(in the rows, 128 means zero)
The rows below come in pairs that one turn or mirror swaps. Which row does each named row swap with?
kezov: [143 129 149 144 105 102 127 138 124 154 139 145 111 131 111 125 120  94
 151 119 151 137 141  81 121 142 144 121 119 105 113 139 118 145 125  93]
siged: [141 144 143 131 118 141 132  93 126  95 138 125 102 154 145 160 134 107
 131 122 117 155 145 133 130 137 165 147 125 102 109 124 136 140 110  94]
tiril: [141  87 128 145 148 122 102 149  99 131 134 128 152 127 115 114 125 152
 118 146 131 140 119 128 136 147 116  97 138 166 129 161 140 135 148 141]
tedu: [139 120 135 138 107  83 137 128 105 152 153 143 136 118 110 123 125 112
 135 122 165 132 116  94 125 136 133 110 101 131 125 122 142 152 136  95]
Riveg: [143 153 116 115 134 142 133 112 133 126 146 117 111 159 140 131 124 127
 130 142 105 156 129 139 159 131 146 120 127 104 134  95 127 159 117  86]
vami: [ 79  88 138 146 134 113 129 128  89 127 114 132 123 123 118 127 135 135
 126 102 108 121 142  95 147 147 131 134 129 164  83 130 113 143 124 116]
vukez: [146 148 144 131 137 140 129 131 133 100 151 134 118 108 156  94 130 110
 145 110 139 139 125 168 154 124 113  97 121 116 130 119 124 160 128 113]
das: [144 108 146 146 145 122 109 163 135 115 137 122 139 130 119 100 128 146
 144 143 148 130 134 107 123 156 119 122 148 146 123 170 134 115 138 159]
gavo: [ 87  82 145 137 137 112 138 117  84 124 121 125 115 111 127 133 137 143
 135 100 117 127 143  94 127 149 147 150 132 154  91 107 134 131 135 136]
sak: [145 114 128 133 161 120  93 134 112 119 120 121 137 137 129 101 126 123
 154 139 149 127 137 104 140 131 152 138 146 149 129 184 158 121 122 158]
Kiv: [127 108 126 137 164 156 116 122 108 113 112 128 129 135 118 135 153 164
 123 129 110 118 121 145 161 149 112 126 148 150 101 150 139 137 108 155]
Roz: [153 134 122 117 127 105 114 157 119 144 142 125 142 117 120  87 116 133
 130 147 145 136 118 124 119 138 116  97 122 147 129 153 135 147 166 129]
Sela: [138 126 139 140 104  97 135 115 125 144 145 131 108 113 118 128 121  91
 143 117 151 134 126 100 123 145 154 121 104 104 127 105 141 150 147  87]
bepiv: [129 121 156 133 160 154 121 126 133  99 126 133 125 106 159  90 139 136
 142 109 141 129 139 163 147 124 115 134 150 136 103 141 126 137 115 144]
Bupep: [109 133 127 126 147 158 130  99 108  91 112 120 107 143 137 159 149 137
 118 111  98 128 140 140 157 145 141 153 139 143  87 118 135 130 106 124]
degik: [ 87  72 143 143 145 117 124 118  99 132 112 126 128 109 123 120 137 142
 126 111 134 116 136 104 129 151 137 148 143 160  87 124 142 129 132 136]
Govog: [148 115 147 140 110  94 135 134 111 158 147 137 112 112 113 122 119 104
 157 119 153 140 132  85 112 141 154 122 113 110 127 112 136 144 151 113]
zor: [163 115 124 148 148 139 105 135 136 129 113 123 137 146 140 112  92 150
 121 136 157 133 114 124 148 144 123 131 128 141 129 167 160 109 140 144]
vezod: [183 137 124 135 128 125 115 152 126 153 146 134 131 128 109 113 124 119
 140 150 150 135 114 120 133 146 120  92 120 124 139 153 144 137 141 128]
soli: [138 104 126 125 169 148 112 141 123 144 129 120 142 146 128 101 128 169
 127 155 122 136 132 134 143 134 121 135 168 145 116 142 132 129 115 141]
Ruset: [115 155 134 128 117 126 134 113 130  67 144 112 103 142 145 145 137 113
 136 110  95 144 139 121 152 152 147 123 109 124 118 102 122 146 129  97]
gak: [ 88  98 145 136 132 104 145  99  95 120 124 138 127 124 128 141 146 136
 125 103 138 122 138 101 129 135 143 168 132 153  78 124 141 129 108 117]
Dil: [178 160 126 133 126 139 125 119 133 125 143 134 110 145 117 144 141 114
 143 134 129 137 115 138 150 141 132 101 115  91 134 132 138 157 117 107]
puv: [122 152 107 120 133 117 111 101 100  84 129 113 112 144 144 134 126  98
 147 115 103 140 130 118 170 131 167 118 105 135 134 121 145 154 130 103]
Gon: [104 149 138 108 127 140 136  96 123  89 117 116 100 136 149 135 140 132
 123 112 109 134 148 133 132 134 151 168 132 129  79 122 132 141 121 118]
risit: [135 145 115 138 128 145 123  96 127  89 113 113 112 157 159 149 103 130
 116 110 116 140 117 135 169 146 143 135 100 124 121 116 150 132 133 105]

vukez pairs with bepiv
soli pairs with Riveg
zor pairs with risit
gak pairs with tedu

